Named turns come first, each shown by rows before and after it. Which turns, in which order, take the first row of each pair that follows to the second? Write the first one first, as in the answered first pair.
turn z_501:
0.72  -0.71  0.55  1.31  1.79  1.14  0.40  2.05  -0.29  1.10  -0.44  -3.55  -1.45  -0.56  -0.15  -3.27  -0.08  1.67  -0.78  2.23  1.21  0.90  -1.46  -0.07  -2.36  -0.05  -2.15  0.86  -0.70  3.69 => -0.13  -0.78  0.06  -0.11  2.62  1.36  0.86  2.00  0.32  0.00  -1.33  -3.50  -0.78  0.12  -0.36  -2.85  -0.12  1.64  0.41  2.01  0.91  1.65  -2.56  1.30  -2.00  0.57  -2.29  0.28  -0.48  3.23
0.20  -2.67  -0.40  0.92  1.75  -1.64  0.68  1.00  -0.22  3.78  -0.48  -1.87  0.74  1.32  2.25  -3.27  0.94  1.30  -1.31  1.77  0.95  0.98  1.67  -6.70  -1.61  -1.56  1.16  0.31  1.38  4.99 => -1.26  -2.42  -1.20  -2.37  4.05  -1.23  2.48  0.77  0.97  1.37  -2.88  -2.14  2.76  3.41  2.30  -2.54  0.81  2.05  1.27  1.78  1.16  2.53  -1.13  -3.85  -0.43  -0.15  0.62  -1.10  1.97  4.14
-2.60  -2.17  0.29  -0.40  -0.47  -1.25  1.92  -0.75  3.91  -4.56  0.78  1.89  3.87  1.12  2.66  2.50  -0.19  0.23  0.84  1.46  -1.20  0.02  0.43  4.70  -0.87  -0.13  -0.14  1.25  2.49  -3.35 => -1.96  -2.05  0.96  2.05  -2.24  -1.22  0.39  -0.74  2.87  -3.89  2.71  2.54  2.84  -0.77  2.42  2.63  -0.68  -0.89  -0.90  1.06  -1.52  -0.86  2.65  3.96  -1.64  -1.23  -0.10  2.61  1.94  -3.60
turn z_504:
0.34  0.11  0.44  -0.30  -1.95  -1.47  0.74  0.80  0.56  1.17  0.85  0.82  -0.27  -1.38  1.44  -1.02  0.40  1.06  -2.24  0.33  0.73  -0.39  0.59  -0.77  -0.99  -1.22  0.48  0.83  0.56  -0.20 => 0.12  0.65  0.45  0.58  -2.26  -1.06  -0.53  0.70  -0.41  0.89  1.53  0.91  -0.67  -2.04  0.89  -0.74  -0.43  -0.37  -1.99  -0.15  0.30  -0.50  1.01  -0.34  -0.81  -1.12  0.41  1.08  0.45  -0.52
0.34  -0.42  -0.24  -1.37  0.18  -0.36  0.97  -0.10  0.71  0.75  -0.68  -1.45  0.91  1.51  -0.19  -0.43  1.04  1.25  0.09  0.86  0.29  0.42  -0.68  -1.21  0.24  0.55  0.06  -0.76  0.53  0.63 => 0.94  -0.14  0.05  0.19  -0.30  -0.34  0.36  0.03  -0.02  1.74  -0.32  -1.37  0.02  1.19  -0.36  -0.79  0.99  1.00  -0.43  0.98  0.33  -0.06  0.12  -2.29  0.06  0.38  0.19  -0.20  0.15  1.15
-1.24  -0.84  0.11  -0.35  0.39  -1.41  0.25  -0.62  1.99  0.38  0.45  0.77  0.15  -0.29  2.61  -0.95  4.29  3.86  -3.90  0.29  0.70  2.83  -2.27  -1.96  1.19  -0.20  -0.06  -0.99  0.74  1.36 => -0.06  -0.39  0.32  1.94  -0.47  -1.34  -1.17  -0.66  0.85  1.73  1.75  0.85  -1.27  -1.54  2.24  -1.32  3.69  2.64  -4.58  -0.14  0.41  1.83  -0.75  -3.30  0.57  -0.37  0.09  -0.24  0.40  1.84
turn z_398:
-1.21  -1.54  0.35  -1.88  1.12  -0.89  1.35  0.29  -0.68  -0.67  0.86  0.59  1.61  1.62  0.66  1.04  0.28  0.81  0.13  -0.03  0.40  1.63  -2.10  1.54  2.20  -0.78  -0.48  0.22  -0.90  -0.04 => -0.05  -2.19  0.38  -1.10  0.57  -1.03  2.11  0.23  0.09  0.03  1.05  0.05  1.72  2.24  1.25  1.20  0.89  1.67  -0.17  0.78  0.29  1.11  -1.11  0.17  2.11  -1.26  0.21  0.85  -0.78  0.93
-0.91  -0.33  -0.02  -2.60  0.06  -1.41  3.74  -0.16  -0.97  0.19  0.44  1.27  0.11  -2.33  0.81  0.54  0.44  2.48  -1.07  -0.46  1.41  2.11  -0.50  -0.24  -1.45  -1.33  1.05  2.53  -1.81  -0.47 => 2.70  -0.88  0.00  0.33  0.45  -0.57  4.01  0.57  0.39  -1.00  1.03  -0.15  -0.51  -0.53  1.16  2.11  -0.10  2.13  1.36  1.50  0.13  0.20  1.88  -0.62  -1.19  -0.70  1.26  2.71  -1.43  1.86
-0.58  0.08  0.03  0.44  -0.57  -0.04  0.79  -0.42  0.86  -0.98  2.41  1.24  1.48  -0.42  -0.76  2.27  -1.13  -0.99  0.02  -0.58  -0.78  0.10  0.10  4.20  0.13  -1.50  -0.80  0.71  0.38  -2.46 => -1.44  -0.96  -0.07  -0.26  -1.71  -1.33  1.54  -0.74  0.91  0.27  2.36  1.57  1.87  -0.86  0.21  1.14  0.15  0.50  -2.22  -0.75  -0.23  0.43  0.68  2.38  -0.30  -2.83  -0.08  1.19  0.21  -2.35
-1.13  -0.76  0.55  -0.56  -0.55  -0.98  1.12  -0.02  -0.01  0.51  -0.09  -0.02  0.45  0.36  1.27  -1.16  0.56  1.04  -1.69  -0.21  1.68  0.71  -0.16  0.06  -0.11  0.14  0.52  -0.43  0.16  -0.67 => 1.31  -0.92  0.66  1.21  -0.32  -0.37  1.09  0.43  0.67  -0.73  0.24  -0.62  0.18  1.50  1.33  0.29  0.37  0.67  0.01  1.01  0.51  -0.59  1.23  -0.02  0.07  0.64  0.57  -0.33  0.29  0.61
turn z_633:
-3.46  -2.24  -0.66  -2.12  -1.00  -0.72  2.45  -1.25  0.72  0.28  -0.32  1.99  1.54  0.86  0.99  0.70  0.07  0.93  -0.85  1.25  2.59  1.53  0.45  1.74  -0.94  -2.07  -3.07  -0.28  -1.12  1.00 => -2.01  -1.52  -0.38  -0.33  -1.65  -0.67  1.31  -0.99  -0.86  2.93  0.13  1.51  -0.19  -0.05  0.59  -0.72  0.37  0.86  -2.35  1.18  2.81  1.09  1.68  -1.31  -1.68  -2.47  -2.79  0.20  -1.93  2.14
-0.65  -1.96  -1.76  0.21  0.53  1.74  2.53  0.15  2.25  -1.26  0.11  0.27  1.53  1.61  0.33  0.75  1.99  1.98  0.92  1.16  -0.45  0.42  0.00  0.49  0.98  0.92  1.44  -1.72  0.99  1.05 => -1.39  -0.75  -1.76  -0.40  0.84  1.74  1.82  -0.36  -0.19  1.69  -0.67  -0.30  0.08  0.25  -0.73  -1.61  2.19  2.43  -1.22  -0.19  0.84  1.33  -1.17  -2.02  0.48  0.89  1.58  -2.04  0.10  1.53
-3.05  1.17  -0.69  -1.88  -1.50  -3.34  0.89  2.13  2.50  -1.22  3.26  1.66  2.93  0.65  0.88  0.87  2.65  2.74  -0.55  -2.00  -0.27  1.19  0.20  2.64  -2.94  -2.19  1.69  1.93  1.33  -2.70 => -2.53  2.68  -0.78  -1.39  -1.75  -3.63  -0.37  1.93  -0.34  2.64  3.17  1.07  0.81  -0.91  0.20  -1.47  3.01  3.20  -3.12  -3.18  0.69  1.34  0.27  -0.75  -3.48  -2.26  1.94  1.78  0.17  -1.67
-2.47  -0.39  -0.12  -1.21  1.85  -2.46  0.82  -1.00  0.48  -3.49  -1.16  -1.44  1.80  1.94  1.21  -0.15  -4.03  -1.14  3.00  2.81  0.12  0.59  -0.66  1.11  4.56  1.15  -1.32  0.07  1.12  -0.14 => -1.81  1.26  -0.04  -0.15  1.51  -2.31  -1.16  -1.43  -3.23  1.65  -1.49  -2.31  -1.19  -0.22  -0.03  -3.78  -3.52  -0.72  -0.32  1.67  1.57  1.21  -0.88  -3.71  3.65  0.73  -0.86  0.11  -0.13  1.16
turn z_343:
-3.06  -1.17  0.14  -0.87  0.73  0.46  -1.82  -1.85  1.57  -5.09  2.93  2.19  2.63  -0.18  0.63  -0.94  -0.99  -4.62  -3.33  -1.79  -0.96  0.46  -0.69  4.34  0.62  -2.12  -2.18  -0.67  1.72  -2.22 => -3.04  -0.56  -0.08  -0.36  0.30  -0.54  -2.72  -2.11  -1.31  -0.06  2.73  1.75  0.56  -2.06  0.35  -4.46  0.16  -3.05  -7.27  -2.57  0.72  0.82  -0.62  -1.00  -0.25  -2.80  -1.28  -0.38  0.55  -1.13
1.70  1.76  -1.23  0.37  3.72  1.28  -0.38  -0.05  -1.50  0.88  -2.11  -2.05  -1.15  2.19  -2.55  -0.95  -0.35  -0.02  2.90  0.54  -0.31  -0.21  -1.10  -0.97  0.52  2.14  0.42  -1.88  -0.76  3.00 => 1.41  1.07  -0.80  2.02  1.85  1.70  -1.33  0.38  -0.35  -2.11  0.27  -0.48  -0.56  1.63  -2.41  1.92  -1.70  -2.67  3.81  0.53  -1.94  -1.50  0.46  2.68  0.80  1.96  -0.20  -0.71  -0.32  1.39
3.17  0.44  0.72  3.62  0.58  1.73  0.02  0.15  1.41  -0.14  -0.03  -0.45  0.43  1.35  0.35  1.18  0.37  0.71  2.74  2.64  -1.66  -1.80  1.19  -0.44  0.05  1.36  0.39  -0.63  1.93  2.08 => 3.12  0.52  0.97  4.74  -0.43  1.31  -0.69  -0.01  0.63  1.01  1.09  0.05  -0.53  0.29  0.29  0.59  0.53  -0.13  1.33  2.20  -1.96  -2.34  2.28  -1.19  -0.40  0.84  0.45  -0.13  1.44  1.83
-2.77  -0.20  -0.07  -0.25  -1.29  -0.20  -0.79  -0.97  -1.06  0.16  1.79  1.84  -0.77  -2.10  -0.38  0.71  -0.61  -1.06  -1.94  -1.70  0.59  0.20  -0.07  0.23  -0.17  -1.63  -0.64  0.31  -0.32  -1.82 => -2.37  0.28  -0.77  -1.95  0.46  -0.55  0.52  -1.06  -1.47  1.92  -0.36  0.37  -1.02  -0.83  -0.64  -1.06  0.16  0.98  -1.60  -1.68  1.48  1.41  -1.93  -1.76  0.03  -1.03  -0.24  -0.89  -0.39  -0.63

Between the rows of a pair lie 2 to 3 turns.
3.28  -0.29  -0.96  2.22  0.50  0.29  -0.28  0.43  0.91  1.21  -0.13  -0.15  -1.29  0.28  -0.53  0.13  -0.60  0.27  1.60  1.06  -0.04  -1.37  1.98  -2.26  -0.40  0.45  1.09  -0.48  0.12  1.84 => 3.05  -0.39  -0.62  2.51  0.10  0.26  -0.45  0.56  0.95  0.79  0.37  0.31  -1.39  0.03  -0.57  0.31  -0.52  -0.10  1.37  1.06  -0.26  -1.55  2.36  -1.60  -0.62  0.28  1.00  -0.38  0.05  1.63 -> z_343 then z_343 then z_343
0.84  -0.25  -0.29  0.05  0.98  -0.28  1.68  -0.43  1.23  -0.66  -1.31  -1.74  0.33  1.75  0.10  -0.26  0.15  1.30  0.91  1.37  -0.02  -0.60  -0.16  -0.58  0.14  0.24  0.44  -1.24  0.21  1.12 => -1.55  -0.38  -0.37  -2.01  0.58  -0.42  1.50  -0.83  0.61  -1.34  -1.31  -0.73  1.26  0.53  -0.04  -0.19  0.12  0.92  0.24  0.11  0.60  0.67  -1.33  1.07  0.52  -0.11  0.05  -1.36  0.19  -1.06 -> z_501 then z_398
-2.29  2.92  1.14  -1.64  1.39  2.72  -1.21  -0.81  -3.26  -1.86  -0.54  1.25  -0.70  -2.45  -1.30  0.64  -0.97  -1.97  -0.13  -3.82  0.59  1.32  -0.82  2.07  1.41  0.43  -1.46  -1.41  -0.06  0.06 => -0.61  0.89  2.18  0.32  -1.46  0.59  -0.46  -0.73  -2.83  1.58  1.08  1.59  -1.45  -3.37  0.51  -1.07  1.03  0.50  -4.21  -2.78  1.01  0.11  2.21  -3.00  -0.13  -2.08  0.09  0.29  -0.58  1.65 -> z_501 then z_398
-1.90  0.13  1.75  2.26  -2.93  -1.25  -1.20  1.15  -0.21  -1.15  3.62  4.45  0.35  -3.45  3.50  0.45  -1.21  -1.49  -2.86  -1.82  0.62  -1.24  3.63  2.67  -0.92  -2.46  -0.73  2.59  1.87  -5.16 => 6.25  2.02  0.50  5.58  2.53  1.26  -0.62  2.32  0.10  0.81  0.54  -1.03  -2.57  1.06  2.45  -0.59  -1.24  0.35  3.12  1.85  -0.39  -3.09  4.12  -2.93  -0.07  0.85  -0.22  -0.54  1.83  2.27 -> z_398 then z_343 then z_398
0.69  0.11  -1.62  0.95  2.55  1.37  0.89  0.54  0.59  -2.59  -0.20  0.28  0.44  2.70  -0.61  -0.81  -1.05  0.10  3.63  0.96  -1.82  0.70  -1.49  2.90  0.41  1.78  0.06  -2.20  -0.66  1.30 => -3.54  -0.64  -0.94  -0.03  -0.37  0.27  0.06  -0.05  -0.24  -2.90  1.24  2.93  1.30  -0.07  -0.51  -0.75  -0.88  -0.86  0.26  -1.23  -1.11  1.54  -1.82  4.55  -0.12  0.05  -0.16  -0.65  -0.94  -2.06 -> z_398 then z_343
-0.19  -2.10  0.01  -1.80  2.02  -1.05  3.46  -2.37  1.85  0.70  -4.00  -1.55  1.27  1.96  1.84  -0.12  -0.75  3.28  0.86  2.00  1.09  2.16  -0.28  -0.61  -0.56  3.06  0.49  -0.26  0.86  -0.55 => 0.15  -3.26  0.94  0.84  -0.93  -1.25  2.84  -2.17  3.46  -1.70  -1.08  0.34  1.78  1.03  2.42  2.74  -1.30  1.31  0.82  2.49  -0.31  0.51  2.81  2.12  -0.89  2.21  0.08  2.04  1.12  -1.84 -> z_343 then z_504
-0.94  -0.44  0.00  0.88  -1.01  0.99  -0.63  0.06  0.56  -2.23  1.97  1.33  0.14  -0.61  -0.24  2.24  -1.68  -2.59  0.69  -0.67  -0.66  -0.65  1.23  2.82  0.05  0.39  -0.27  0.44  0.23  -1.06 => 0.05  -2.59  0.31  0.61  -1.99  -1.26  1.44  0.33  1.84  -0.73  1.61  0.97  0.66  0.44  1.95  1.07  0.56  0.74  -1.29  0.69  -0.11  -0.93  2.18  -0.27  -0.52  -1.38  0.98  1.21  0.30  0.36 -> z_398 then z_504 then z_398
0.81  2.79  0.00  -1.05  0.71  -0.73  4.53  -0.06  -0.57  0.06  -3.55  -1.98  0.64  0.03  -0.33  -1.68  -1.01  2.08  1.54  0.62  0.25  2.24  -2.00  -1.82  -0.98  0.80  0.93  -0.40  -2.27  4.75 => 2.42  4.14  0.42  3.54  -1.08  0.85  1.39  0.33  -1.44  -1.15  -0.37  -1.19  -1.52  -1.71  -1.26  0.51  -3.08  -2.08  2.34  0.10  -1.33  0.04  0.77  -0.17  -1.41  0.64  0.12  0.87  -2.31  4.57 -> z_633 then z_504 then z_504
1.65  4.13  -2.56  -3.90  0.86  1.62  -0.60  2.94  -2.03  1.58  -1.77  -2.35  -1.18  -1.56  -4.45  2.55  1.31  3.79  1.50  -0.65  -2.36  0.45  0.75  0.34  0.31  0.16  -1.14  0.21  0.91  -0.51 => 2.20  2.23  -2.08  -3.92  -0.31  -0.06  0.97  3.01  -0.73  2.51  -1.66  -2.15  -0.10  -1.26  -2.77  1.98  2.68  5.96  -0.26  0.20  -1.96  0.26  1.85  -1.87  -0.31  -1.21  -0.23  0.97  1.06  -0.14 -> z_398 then z_501 then z_398
1.49  -3.63  0.72  0.37  -2.12  -2.01  3.77  -0.46  4.47  -0.45  0.79  0.68  2.37  2.85  1.84  1.57  1.27  2.49  0.42  2.49  -1.04  -0.99  2.88  -1.39  -1.45  -1.86  0.57  1.67  0.90  1.71 => 1.49  -3.40  0.75  0.68  -2.19  -2.33  3.46  -0.83  3.41  1.67  0.44  0.42  1.50  2.07  1.75  0.16  1.99  3.03  -1.11  2.01  -0.26  -0.82  2.79  -3.79  -1.74  -1.86  0.93  1.84  0.36  2.42 -> z_343 then z_343
0.03  -0.92  0.22  3.08  -0.54  -0.54  -1.57  0.40  0.35  -1.23  2.20  0.00  0.70  0.16  0.07  0.89  0.14  -1.26  0.58  0.82  -0.86  -1.36  1.73  2.85  0.54  -0.32  -1.23  0.01  0.30  -1.22 => 0.65  -0.09  -0.48  0.18  2.53  -0.71  0.34  0.11  -0.52  1.73  -1.46  -1.99  0.43  1.81  -0.03  -2.14  1.46  2.32  0.70  1.01  0.59  0.38  -1.11  -0.95  0.88  0.59  -0.48  -2.05  -0.24  0.64 -> z_343 then z_343
